(in the rows, 128 means zero)
The same turns and mirrors carry the whole set onto itself, and each row onto the other rows of its family. Which rows share a family with each named row? Give them in list order.
These 20 rows form 5 families of 4 rows each.
Lofa: [137 163 132 102 121 144 130 105 126 171 167 164 145 139 130]
zeti: [109 115 106 120 125 135 117 137 139 140 140  93 137 165 141]
Bok: [132 144 134 113  97 124 118 124 149 124 105  79 124 164 127]
vif: [134 133 128 113  98 128 118 130 137 117 115  74 129 150 136]
peda: [151 172 158 110  83 139 135 106 131 161 129 143 127 129 106]
nafa: [141 173 149 102  72 133 138  89 139 158 130 132 123 137 108]
Pem: [121 159 131 102 112 148 135 100 136 172 168 163 146 152 138]
bot: [148 170 157  99  88 130 132  91 131 161 141 147 127 124 116]
Sizul: [131 163 142  97 108 138 127 104 127 173 168 165 140 140 119]
vup: [114 112 108 118 128 129 117 137 135 138 155  97 136 152 156]
Nesal: [139 159 138 100 121 150 137 110 139 176 166 162 137 137 129]
kosog: [131 131 123 122  90 115 121 129 141 118 117  81 135 154 131]
Pokub: [125 125 121 118 107 128 121 127 144 124 111  75 126 149 140]
lale: [117 115 104 113 126 127 122 135 152 138 156 100 141 162 152]
gugun: [153 165 154 105  79 135 134  95 127 161 137 137 119 125 107]
Kuga: [130 133 118 115  97 120 115 135 134 122 116  76 126 143 131]
kuze: [154 171 147 100  88 132 132 104 121 159 133 141 121 123 102]
fosoz: [140 153 139 103 120 145 132 107 122 170 168 166 134 132 130]
Mumiz: [110 119 118 122 136 133 118 128 149 150 151 105 137 176 153]
tetu: [114 115 105 123 131 128 118 135 139 147 154  94 139 159 148]

Which other rows belong to the same family as Nesal? peda, kosog, lale
Which other rows belong to the same family as Sizul? zeti, bot, Pokub
Which other rows belong to the same family as Pem? Bok, nafa, Mumiz
Which other rows belong to the same family as Kuga? vup, kuze, fosoz

The same turns and mirrors carry the whole set onto itself, and each row onto the other rows of its family. Which rows share a family with each named row? Give them in list order.
These 16 rows form 4 families of 4 rows each.
mab: [139 141 111 146 140 117  91 123]
Nepe: [131 139 113 155 134 106 104 114]
bako: [127 124 131 105 114 139 167 128]
zim: [137 131 123 155 125 104 113 100]
neba: [116 127  98 122 124 148 157 109]
Nog: [139 136 144 143 136 100 112 144]
Fiviz: [133 127 131  96 120 148 154 137]
gem: [118 122  92 128 137 139 158 123]
Dofep: [139 128 120  97 137 146 151 147]
zade: [135 123 133  98 132 148 160 131]
leg: [149 138 146 130 130 107 102 142]
Faba: [127 128  99 110 119 153 147 108]
Kiro: [141 132 107 154 131 104 105 115]
Rupa: [121 116 100 126 129 152 156 109]
dezap: [158 135 152 126 124 111 104 124]
safal: [154 139 142 127 134  99 108 137]

Which other rows belong to the same family as dezap? zim, gem, Dofep
Which other rows belong to the same family as neba? Nepe, Fiviz, leg

The same turns and mirrors carry the whole set onto itself, and each row onto the other rows of its family. Which rows share a family with each named row? Give them in list order.
These 18 rows form 3 families of 6 rows each.
poso: [129 109 162 107 145 143 135 135 151 129 154 132 100 143]
mezut: [147 131 114 109 140 143 170 125 109 108 116 116 128 134]
garat: [123 134 147 118  90 120 137 136 153 141 113 111 121 139]
kif: [127 135 136 116 156 137 164 100 101 132 125 144 129 138]
ladop: [124  93 120 156 120 153 102 111 143 123 158 122 111 123]
nabu: [112 136 116 151 128 131 132 101 130 112 124 103 148  91]
turi: [150 116 133 137  93 137 126 122 151 149 123 103 126 156]
Muleg: [107 128 106 124 130 127 117 132 140 117 124 117 151  87]
gol: [136 120 121 119 146 119 153 110 102 128 110 130 153 156]
Losa: [118 125 124 117 171 118 121 102 110 126 146 146 138 106]
tige: [139  90 120 123 169 119 115 143 121 130 148 137 137 122]
nevu: [123 121 139 155 128 138  91 122 149 124 151  89 127 117]
nali: [120 113 120 128  98 139  93 134 149 114 148 106 131 114]
Fot: [141 129 119 119  92 123 138 109 152 129 109 132 101 132]
vef: [147 117 154 118 137 143 136 120 133 149 144 110 115 172]
pesel: [116 110 120 119 166 119 111 125 105 100 146 135 153 130]
Rume: [123 139  91 142 143 125 139 117 145 137 117 101 127 100]
kon: [126 124 167 117 131 119 121 120 134 144 141 140 106 162]

Which other rows belong to the same family as kif? turi, Muleg, Losa, nali, vef
Which other rows belong to the same family as pesel? garat, nabu, gol, nevu, kon

